In the data rows, the value 500 means zero.
Here are some points, one per row:
<559 420 330 600 445 423 368 567 602 603 585 128 618 351 530 573 299 595 543 635 406 337 465 743 583 581 598 389 634
 493 441 287>
<603 526 323 374 315 419 775 418 446 532 561 469 662 682 270 518 409 528 541 558 453 628 586 520 426 480 471 390 494
 566 500 545>
<500 565 345 539 579 770 437 418 443 499 408 557 460 559 289 388 513 407 694 551 415 607 613 548 551 486 554 305 535
 423 578 510>
<485 514 410 883 472 456 408 364 394 593 426 624 399 265 441 520 435 459 446 635 610 414 745 575 434 331 477 686 438
 495 704 494>
<594 479 379 402 569 303 585 464 639 568 460 733 410 418 555 495 546 802 500 548 605 433 522 378 430 574 437 608 687
 268 360 561>
<448 421 454 631 523 398 717 619 524 384 585 428 542 415 560 500 529 355 337 448 498 599 402 586 770 499 487 529 524
 368 510 326>
<729 544 593 461 687 595 345 300 312 691 440 374 455 370 469 436 453 658 625 443 469 645 473 503 530 391 550 483 568
 542 329 525>
<385 422 604 558 822 666 405 391 553 392 590 562 458 573 501 548 475 479 512 326 235 474 591 410 439 637 534 612 603
 528 611 548>
<538 698 561 830 711 455 426 358 484 402 417 457 631 602 455 535 589 485 578 531 749 352 295 486 339 621 395 400 244
 533 492 418>
<418 273 808 342 292 580 538 250 508 604 269 516 607 510 491 768 576 620 383 599 530 338 740 461 479 358 526 612 520
 522 420 451>
<357 452 648 413 687 302 394 456 585 431 526 402 432 656 355 504 450 476 484 600 554 546 484 563 563 652 507 655 667
 430 396 616>
<329 491 619 546 572 601 539 613 384 494 420 432 360 561 560 653 510 848 680 224 358 637 536 604 369 561 615 525 463
 327 241 571>
<240 525 631 450 506 715 363 357 466 539 570 474 670 527 483 449 539 528 738 565 482 628 246 316 651 260 556 458 512
 483 636 441>
<375 327 465 661 485 502 444 626 496 651 390 449 383 736 297 562 509 452 432 533 499 462 223 604 543 583 481 492 561
 566 693 400>
<436 577 500 460 460 559 502 595 504 578 517 459 554 392 432 551 699 664 534 213 326 577 441 612 204 558 331 498 622
 401 989 504>
<270 674 695 419 373 596 767 535 478 579 578 481 528 207 374 438 410 515 657 479 462 340 378 496 558 652 487 518 506
 651 420 430>
<439 697 373 431 383 657 561 478 256 609 482 504 496 525 505 763 485 644 391 220 654 652 395 475 412 531 539 460 337
 621 423 636>
<513 587 533 649 363 401 270 451 608 521 528 559 707 482 432 415 418 458 559 366 443 499 677 609 569 195 615 663 426
 384 438 549>
<663 567 700 378 487 269 342 633 346 592 513 728 410 358 543 340 498 557 581 607 555 543 376 325 607 529 497 435 528
 482 461 332>
<476 582 591 530 646 446 711 438 466 482 424 352 498 476 573 461 389 479 392 433 470 517 554 454 809 605 113 453 449
 595 490 613>
<557 229 635 503 267 235 815 256 509 368 460 382 640 511 632 490 500 342 780 477 547 586 623 604 368 607 667 416 464
 545 553 381>
<497 313 351 502 673 574 648 527 418 576 625 457 557 763 365 452 471 459 422 669 458 470 563 443 631 560 336 709 235
 520 370 361>
<387 389 640 505 558 657 599 603 385 540 551 708 642 428 514 527 386 402 729 567 688 166 377 485 349 301 264 464 574
 524 360 659>
<526 510 500 567 346 314 511 644 629 419 368 421 429 384 392 615 383 415 621 609 432 691 266 641 459 600 372 302 669
 629 437 575>
<390 753 750 605 359 372 720 488 538 718 365 501 399 521 686 535 427 468 177 510 584 463 378 374 417 342 558 577 553
 507 585 484>
<492 412 485 784 416 450 666 610 383 374 585 582 429 503 442 655 553 489 525 397 315 519 500 374 710 422 356 626 502
 359 584 511>
<285 354 396 426 575 589 589 721 357 571 738 580 349 389 604 277 470 605 493 640 561 377 710 771 230 534 508 409 321
 594 595 439>
<605 414 709 588 364 689 505 510 445 493 421 518 545 517 589 466 529 410 300 582 283 447 584 420 440 512 614 373 405
 523 548 577>
<468 728 515 872 701 375 410 475 549 456 557 456 325 469 453 534 377 415 526 406 458 621 660 505 517 292 470 548 611
 500 391 540>
<322 487 366 500 496 660 517 513 588 333 191 580 541 415 532 450 471 477 625 623 409 547 506 353 592 699 507 350 570
 641 640 446>
<347 669 317 466 535 334 448 499 564 373 473 771 586 344 429 553 360 637 376 598 503 413 679 457 580 475 672 459 457
 447 486 717>
<443 409 246 618 597 361 535 420 770 732 526 652 499 308 599 373 554 575 414 529 479 583 497 489 424 424 322 568 467
 615 320 512>
<476 541 507 403 410 743 593 529 667 506 620 502 425 283 383 710 536 242 487 667 464 260 423 736 448 650 337 557 478
 368 492 477>
<585 472 582 399 640 396 659 465 898 711 420 511 375 548 551 446 638 537 541 449 387 452 352 364 421 437 557 362 446
 545 363 326>
<813 385 353 482 357 564 664 304 441 336 767 540 380 669 543 672 306 645 475 589 470 511 439 485 493 419 325 484 452
 661 531 546>
<396 387 303 389 332 686 340 661 447 418 460 422 431 504 725 508 661 367 553 462 714 574 435 480 568 491 773 538 446
 561 376 375>
<464 394 333 606 621 637 495 390 351 577 463 527 435 530 516 536 490 341 610 311 510 365 478 426 581 526 710 482 516
 701 490 485>
<648 540 534 338 604 690 542 275 518 502 767 430 522 446 519 383 412 426 409 413 681 537 602 555 502 600 525 652 419
 404 514 578>
<566 412 679 542 623 727 358 511 641 398 784 353 536 351 478 473 380 601 452 442 523 767 547 472 356 550 587 373 397
 546 409 582>
<433 462 401 484 443 459 451 481 584 516 436 674 623 478 593 500 433 509 338 319 524 657 534 784 717 535 286 513 608
 383 486 271>
<455 864 409 301 423 543 387 551 450 591 674 510 619 549 449 385 554 473 530 420 387 643 603 486 384 628 511 537 368
 507 478 388>
<449 566 664 483 544 356 625 614 436 351 419 437 514 592 421 384 353 500 542 633 722 595 628 508 395 495 377 595 609
 584 510 348>
<590 403 435 295 635 366 263 481 536 539 414 394 462 624 448 688 503 576 495 458 556 320 380 790 487 552 447 485 417
 655 473 437>
<486 482 345 508 313 364 573 567 565 619 514 841 569 452 412 474 419 414 433 571 399 569 316 370 407 490 609 603 464
 658 603 421>
<440 589 456 477 397 421 496 465 758 636 581 507 448 562 437 587 679 374 529 645 601 621 625 447 346 199 501 376 427
 404 430 429>
<443 320 461 445 530 556 345 530 461 623 358 420 470 266 739 505 515 294 616 650 516 758 510 354 457 675 461 744 373
 423 627 560>
<526 455 314 509 264 471 651 489 609 605 525 470 483 707 521 416 677 415 519 187 728 589 709 411 519 654 300 220 606
 527 540 517>
<642 365 663 431 444 581 628 602 619 473 315 721 301 479 454 310 281 662 527 477 612 534 376 510 583 530 613 588 517
 421 269 633>
<483 677 490 400 497 493 630 357 515 248 636 479 374 287 464 653 594 469 555 377 654 305 567 453 418 685 646 725 652
 588 382 574>
<516 617 274 382 322 325 373 633 621 503 487 713 422 511 537 570 578 488 448 506 479 521 494 582 665 410 522 583 228
 436 391 384>
<481 534 306 373 591 444 379 601 338 707 284 492 639 620 535 715 235 302 456 444 641 630 584 316 389 708 680 565 581
 473 651 508>
<613 477 589 409 626 526 585 376 614 472 335 619 580 467 662 480 522 634 404 513 340 288 476 344 493 504 591 552 383
 371 601 646>
<316 604 482 472 576 584 795 429 305 587 732 468 446 437 580 549 551 272 421 463 618 461 382 524 596 549 696 356 572
 325 442 556>
<552 635 469 484 760 443 608 564 757 604 369 419 391 537 669 558 360 466 469 619 399 429 656 411 470 331 535 210 430
 394 567 400>
<682 636 339 514 559 590 604 469 363 516 477 489 513 294 526 491 563 334 757 283 472 204 461 566 581 422 604 447 444
 442 497 553>
<515 631 594 343 485 272 341 409 401 540 537 407 256 561 475 319 524 358 495 619 376 519 401 759 463 589 519 559 452
 633 554 821>
<381 528 541 749 486 399 322 218 456 426 578 726 575 513 601 366 599 468 452 453 353 615 579 551 519 591 447 688 363
 569 577 355>
<492 562 650 705 498 434 311 571 631 567 497 301 586 682 437 516 437 543 542 474 692 358 304 463 487 635 439 626 309
 400 468 530>
<431 450 479 489 553 314 658 625 367 299 513 346 577 575 509 588 439 768 630 615 493 519 511 463 452 391 507 453 245
 499 503 668>
<681 453 646 241 638 441 575 596 545 452 608 529 520 375 573 428 430 401 610 232 543 614 322 535 428 404 442 765 584
 451 667 446>
<500 435 595 609 266 536 333 492 469 452 434 657 677 841 592 504 390 299 610 468 348 392 346 736 357 480 518 441 468
 397 524 659>
<383 577 459 413 420 430 590 448 451 441 628 404 565 706 511 563 650 400 437 671 305 485 573 522 584 599 509 503 424
 390 565 300>
<532 467 417 668 543 543 394 516 575 375 515 441 631 573 342 343 640 671 427 568 803 405 410 459 448 651 443 567 538
 557 340 422>
<635 331 511 613 444 426 313 657 542 538 600 216 594 460 332 467 633 435 366 598 591 401 447 379 481 614 507 633 705
 477 446 675>
<617 509 684 506 503 539 283 612 455 352 536 667 655 373 478 538 512 470 267 338 509 464 507 463 641 664 608 204 309
 477 574 561>
<486 451 612 332 487 415 495 455 477 577 328 426 622 562 303 403 514 611 522 175 448 385 706 534 708 450 444 603 586
 678 526 510>
<478 374 448 482 368 321 667 319 410 564 801 329 507 477 466 439 549 608 583 660 322 566 398 435 643 596 624 411 424
 426 502 755>
<568 457 714 437 569 426 639 775 423 371 290 324 482 453 256 483 626 419 456 538 445 498 545 543 607 323 345 602 345
 631 458 507>
<524 331 772 496 536 375 346 631 412 566 474 752 381 466 417 630 660 445 580 589 551 568 622 417 450 517 395 217 417
 388 516 344>
<641 502 422 575 459 522 599 477 604 621 407 533 500 585 492 461 608 391 374 522 241 362 596 400 342 536 615 436 456
 491 559 602>
<550 506 335 437 665 673 457 523 603 363 375 513 436 507 487 463 582 321 447 561 438 675 492 482 486 618 732 417 376
 529 452 460>
<542 358 371 697 583 375 427 460 458 531 477 557 445 376 499 607 450 585 418 444 578 740 521 576 518 317 518 497 640
 565 338 452>
<367 370 343 339 656 701 314 536 528 558 357 489 573 405 442 721 545 492 609 502 466 577 427 361 570 348 407 516 714
 464 555 675>
<526 663 475 385 261 819 447 398 571 442 276 480 343 535 512 351 477 424 591 735 633 599 573 485 606 625 389 586 510
 331 536 639>
<663 554 685 351 505 434 232 494 351 516 679 659 595 417 465 577 473 497 414 578 469 407 634 313 685 534 575 281 638
 434 457 341>
<481 608 385 528 337 575 366 510 520 394 566 467 638 676 670 506 436 523 475 623 208 275 448 475 438 594 430 471 618
 666 390 553>
<357 493 671 535 395 523 354 402 661 408 505 545 398 466 445 518 616 584 293 431 625 625 474 554 614 152 586 369 598
 630 537 554>
<581 574 537 460 394 795 458 401 705 455 506 285 391 424 489 476 426 758 534 680 621 607 502 445 472 377 543 583 376
 406 815 347>
<569 648 546 527 333 745 342 515 336 577 521 359 396 600 754 507 574 548 522 487 246 508 641 406 350 456 472 608 579
 565 311 446>
<502 443 478 265 646 306 387 359 448 306 613 461 549 488 730 503 616 553 458 657 548 481 412 581 382 430 405 535 526
 609 533 665>
<542 406 483 730 483 513 641 513 266 535 341 481 609 365 540 471 558 614 342 390 389 469 498 533 675 588 469 563 600
 429 390 467>
<506 558 373 553 648 439 532 551 329 433 381 359 694 585 662 272 575 567 377 627 715 440 427 653 486 305 411 350 596
 401 466 629>
<520 403 456 486 329 307 330 670 634 468 726 390 286 624 650 407 445 520 655 206 684 315 782 281 693 570 415 505 492
 579 699 652>
<445 440 493 453 531 690 670 520 569 543 343 619 343 610 412 390 482 640 401 480 492 335 383 524 564 402 788 384 632
 491 645 403>
<449 435 664 388 588 677 646 786 505 473 745 575 512 552 513 393 444 351 452 401 546 607 543 564 264 362 406 455 676
 500 447 370>
<641 529 498 465 537 365 427 464 337 395 571 545 318 665 503 469 522 682 492 647 594 488 296 579 435 558 426 524 765
 483 563 382>
<669 627 303 628 583 482 699 654 341 224 382 424 666 594 429 481 617 509 504 512 339 496 520 470 387 332 557 628 557
 494 466 358>
Along one direction, these points spread out more than along any other. Take the direction at right angles to it along which they spread out most. Go by this last direction. Where along it does each point below lie, from 0 to 99? The average is 50, and the first point in the table lies past the average. One standard deviation of the points above along it is 16.
<542 358 371 697 583 375 427 460 458 531 477 557 445 376 499 607 450 585 418 444 578 740 521 576 518 317 518 497 640
 565 338 452> : 21
<440 589 456 477 397 421 496 465 758 636 581 507 448 562 437 587 679 374 529 645 601 621 625 447 346 199 501 376 427
 404 430 429> : 30
<497 313 351 502 673 574 648 527 418 576 625 457 557 763 365 452 471 459 422 669 458 470 563 443 631 560 336 709 235
 520 370 361> : 73
<581 574 537 460 394 795 458 401 705 455 506 285 391 424 489 476 426 758 534 680 621 607 502 445 472 377 543 583 376
 406 815 347> : 45
<502 443 478 265 646 306 387 359 448 306 613 461 549 488 730 503 616 553 458 657 548 481 412 581 382 430 405 535 526
 609 533 665> : 62
<492 412 485 784 416 450 666 610 383 374 585 582 429 503 442 655 553 489 525 397 315 519 500 374 710 422 356 626 502
 359 584 511> : 48
<486 451 612 332 487 415 495 455 477 577 328 426 622 562 303 403 514 611 522 175 448 385 706 534 708 450 444 603 586
 678 526 510> : 43
<381 528 541 749 486 399 322 218 456 426 578 726 575 513 601 366 599 468 452 453 353 615 579 551 519 591 447 688 363
 569 577 355> : 38
<590 403 435 295 635 366 263 481 536 539 414 394 462 624 448 688 503 576 495 458 556 320 380 790 487 552 447 485 417
 655 473 437> : 60
<445 440 493 453 531 690 670 520 569 543 343 619 343 610 412 390 482 640 401 480 492 335 383 524 564 402 788 384 632
 491 645 403> : 38
<375 327 465 661 485 502 444 626 496 651 390 449 383 736 297 562 509 452 432 533 499 462 223 604 543 583 481 492 561
 566 693 400> : 58
<663 567 700 378 487 269 342 633 346 592 513 728 410 358 543 340 498 557 581 607 555 543 376 325 607 529 497 435 528
 482 461 332> : 23
<396 387 303 389 332 686 340 661 447 418 460 422 431 504 725 508 661 367 553 462 714 574 435 480 568 491 773 538 446
 561 376 375> : 55
<524 331 772 496 536 375 346 631 412 566 474 752 381 466 417 630 660 445 580 589 551 568 622 417 450 517 395 217 417
 388 516 344> : 22
